In the rows, zero is written as 128.
One turn sends every row of this set to another row. A few are shown first. Where does it send the rows asked after them?
j766: [122 103 148 129 133 183 101 121 100 114 133 119 133 111 159 110 144 142
 131 154 133]
j545: [130 125 168 116 112 146  99 154 152 133 101 127 134 120 154 119 131 106
 155 141 119]
j555: [106 113 143 127 145 135 119 133 145 123  87 112 133 116 138 117 100 101
 144 118 129]
j609: [132  95 115 100 122 166 128 154 106 124 137 152 147 113 151 108 115 152
 120 142 131]
j196: [112  70 126 118 137 144 105 104 115 100 113 120 124 122 140  96 145 138
 147 136 136]
j400: [128 100 159 132 160 160 120 129 108 104 111 125 117 125 153 125 154 136
 132 115 140]
j857: [111 122 128 114 127 136  88 109 105 151 121 150 151 101 148 133 119 132
 121 144 156]
j939: [114 125 114 126 124 147 129 135 143 132 129 140  96 143 146 105 140 138
 154  95 117]
j391: [ 95 110 135 128 107 132 108 135 110 124 111 154 153 114 128 129 146 152
 136  91 121]
j278: [128 124 159 143 134 154 124 159 134 121  88 130 131 130 154 116 141 127
 150 105 133]
j378: [101  93 119 144 122 145  77 145 155 153 125 151 132 100 153 129 115 144
 136 127 120]
j853: [118 120 136 108 143 139  95 138 150 143 150 140 138 144 161 120 107 124
 107 150 147]
j379: [137  95 113  93 140 161 130 150 129 131 124 164 154 110 160 130 127 147
 109 120 127]
j150: [117  91 130  89 135 135 123 121 106 127 119 142 142 153 147 122 171 137
 134 120 122]
j802: [114 135 112 108 158 149 111 134 139 151 147 135 131 123 169 120 116 142
 103 134 144]
j328: [ 80 112 126 116 121 142 118 126 152 152 142 137 129 111 168 133 147 122
 113 130 106]
j130: [ 88 120 127 128 126 146 136 137 157 149 116 142 138 111 160 135 130 106
 133 144 104]
j247: [115 130  98  99 112 149 117 141 152 131 130 139 112 126 146 111 150 141
 147 113 100]
j316: [122  90 141 102 113 150  94 117 114 121 120 125 155 115 143  82 110 136
 149 151 137]
j321: [ 90 101 128 148 138 153 117 113 123 110  98 119 126 132 144 101 130 123
 145  99 136]
j435: [126 119 124  83 115 124 122 133 123 136 119 152 144 146 154 115 162 141
 121 106 135]
j951: [130 105 158 128 105 154  82 142 140 130 134 118 125 118 160 102 134 131
 132 167 132]
j120: [144 101 103 118 144 138  88 132 123 108 119 148 132 117 121 134 132 161
 124 124 139]
j886: [ 99 138 124 109 142 110  89 136 137 143 113 128 118 113 132 129 135 139
 163 122 121]
j163: [122  91 149 125 123 130  95 145 154 133 105 119 156 126 143  95  95 124
 131 142 135]

j163 -> j321
j278 -> j766
And these:
j379 -> j328
j120 -> j378
j939 -> j609

One turn sends every row of this set to another row. A few are shown first. Where does it send the rows asked after them?
j881: [139 131 110 144 131  95 112 132 129 141 105 131 111 118 154 105 149 128
 156 126 120  94 130]
j760: [143 121 134 143 115 144 126 152 140 107 103 128 137 146  97 147 140 141
 116 102 154 155 145]
j430: [122 127 140 148 107 126 131 154 139 114 107 140 146 152  95 147 138 142
 112 113 141 160 120]
j490: [167 137 134 148 121 144 117 132 129 132  86 122 121 164 127 144 150 112
 138 103 154 130 145]
j88: [155 146 139 130 137 134 126 122 121 133  94 120 116 131 146 111 137 145
 158 143 115 104 139]
j387: [ 97 115 127 157 119  85 123 142 129 151 132 133 132 158 115 132 108 125
 118 130 139 131 136]
j568: [138 122 113 130 121 113 102 126 140 144 112 141 126 121 162 104 125 115
 153 129 129  89 136]
j566: [126  99 117 116 120 106 119 153 133 137 137 154 145  99 128 118 127 148
 140 132 126 105 138]
j218: [113  93 126 128 116 113 132 149 129 130 144 145 135 110 116 110 132 159
 132 144 120 122 131]
j570: [130 101 119 144 118 108 111 122 132 150 124 147 116 129 156  99 134 123
 154 146 120  98 131]
j936: [167 155 132 128 124 125 116 134 121 137  95 116 117 135 139 126 150 130
 151 128 129  91 148]
j805: [146 146 138 148 120 137 116 130 137 126  78 129 122 170 114 137 145 127
 133 101 150 147 120]
j882: [140 119 149 141 125 154 141 141 125 124 105 126 136 151 102 147 145 150
 126 118 142 164 136]
j138: [141 135 150 151 116 110 117 117 155 150 112 125 116 150 133 137 135 123
 151 106 165 164 125]
j542: [116 142 143 145 123 113 121 131 137 136 113 121 136 132  97 144 109 162
 129 125 148 163 135]
j426: [132  97 116 134 106  99 104 154 134 130 139 156 143 107 119 117 130 153
 133 142 127 113 143]
j870: [104  99 120 161 101 103 120 159 139 131 134 156 149 129 115 133 139 136
 113 122 128 139 125]
j100: [164 155 133 131 137 119 120 129 120 132  78 121 111 142 135 118 150 131
 160 114 136 115 124]
j404: [123 107 113 149 121  87 123 153 129 132 129 150 135  98 136 115 138 143
 139 134 110 108 135]
j663: [164 138 147 134 140 135 117 129 115 130  87 103 118 138 137 120 141 145
 158 122 122 107 140]
j690: [103  81 124 157 111 129 130 139 150 124 130 145 130 149 113 132 136 128
 114 121 140 155 134]
j749: [133 107 157 137 115 142 125 147 137 118 110 125 141 149  93 147 142 160
 122 111 139 156 130]
j950: [155 141 135 141 127 145 108 129 134 134  93 121 135 170 134 143 148 106
 125 112 151 144 139]
j607: [149 120 152 146 123 139 117 126 140 123  89 111 114 179 126 136 148 112
 136 105 145 141 132]
j602: [127 117 135 154 143  97 135 163 111 151 128 142 145 134 127 116 115 162
 137 124 119 105 144]
j44: [136 107 128 148 119 101 108 126 126 144 114 122 112 130 157 110 135 113
 156 136 117  89 138]
j893: [165 161 137 117 133 136 115 130 124 131  96 114 129 134 145 117 137 127
 147 130 131 107 137]
j655: [135 119 135 132 131 139 128 151 140 114 108 134 152 149 104 156 140 142
 109 114 143 162 147]
j849: [115  93 121 143  97 116 111 158 149 121 138 145 138 139 103 130 140 130
 109 117 150 142 136]
j763: [147 138 141 148 125 146 127 116 132 138  93 114 110 175 138 132 154 109
 138 121 141 133 132]
j841: [105  86 114 135 113 114 120 151 153 131 136 151 144 137 116 140 141 126
 109 113 141 137 140]
j385: [137 121 139 163 144  97 136 144 149 143 120 139 119 149 164 104 133 125
 150 104 130  99 140]
j322: [106  75 135 155  95 109 115 141 151 127 134 144 137 141 114 136 130 128
 122 124 133 138 131]
j664: [139 122 113 141 115  98 102 131 142 135 116 141 120 122 150 111 134 126
 147 141 121  80 150]
j403: [155 151 159 136 140 121 136 141 147 143 117 114 120 129 140 115 152 157
 157 100 142 126 130]
j320: [117  97 132 139 111 106 117 145 128 133 135 132 139 100 124 119 127 160
 140 141 108 103 137]

j893 -> j950
j385 -> j403
j320 -> j44
And these:
j88 -> j763
j805 -> j430
j936 -> j490

One turn sends every row of this set to another row. A few are shown first. Where does it send the rows asked after them?
j530: [131 103 132 132 130 159 131 115 134 145 112 109]
j770: [101 135 104 143 120 143 129 137 142 144 133 121]
j856: [104 135 100 140 125 142 120 142 134 144 133 130]
j745: [137 156 133 113 111 133 137 136 142  96 138 127]
j119: [127  89 116 135 131 114 135 121 103 138 106 125]
j468: [152 126 150 112 144 113 132 110 131 118 104 153]
j993: [128 157 131 121 134  99 124 139 133 118 129 160]
j715: [150 124 156 111 142 123 128 102 132 117 111 144]
j804: [136 150 130 116 120 134 135 144 148  92 137 122]
j423: [155 124 155 109 143 117 124 112 121 115 110 149]
j232: [128  85 115 135 137 112 133 124 113 142 115 128]
j983: [131  90 123 133 125 109 139 124 106 148 115 128]
j25: [103 132 111 143 122 148 121 141 135 146 136 117]
j71: [136 105 123 132 153 130 142 129 117  93 108 143]
j83: [142 152 136 117 116 137 133 136 153 100 142 127]
j461: [139 150 133 112 115 129 133 139 150  99 148 128]
j38: [127 135 125 115  94 115 126 127 136 145 146 113]
j345: [154 121 152 107 133 113 128 107 128 116 105 152]
j846: [103 134 103 142 126 145 128 141 134 138 140 117]
j18: [122  93 119 134 135 111 134 126 106 146 107 130]

j83 -> j846
j715 -> j804
And these:
j745 -> j770
j993 -> j38
j468 -> j461

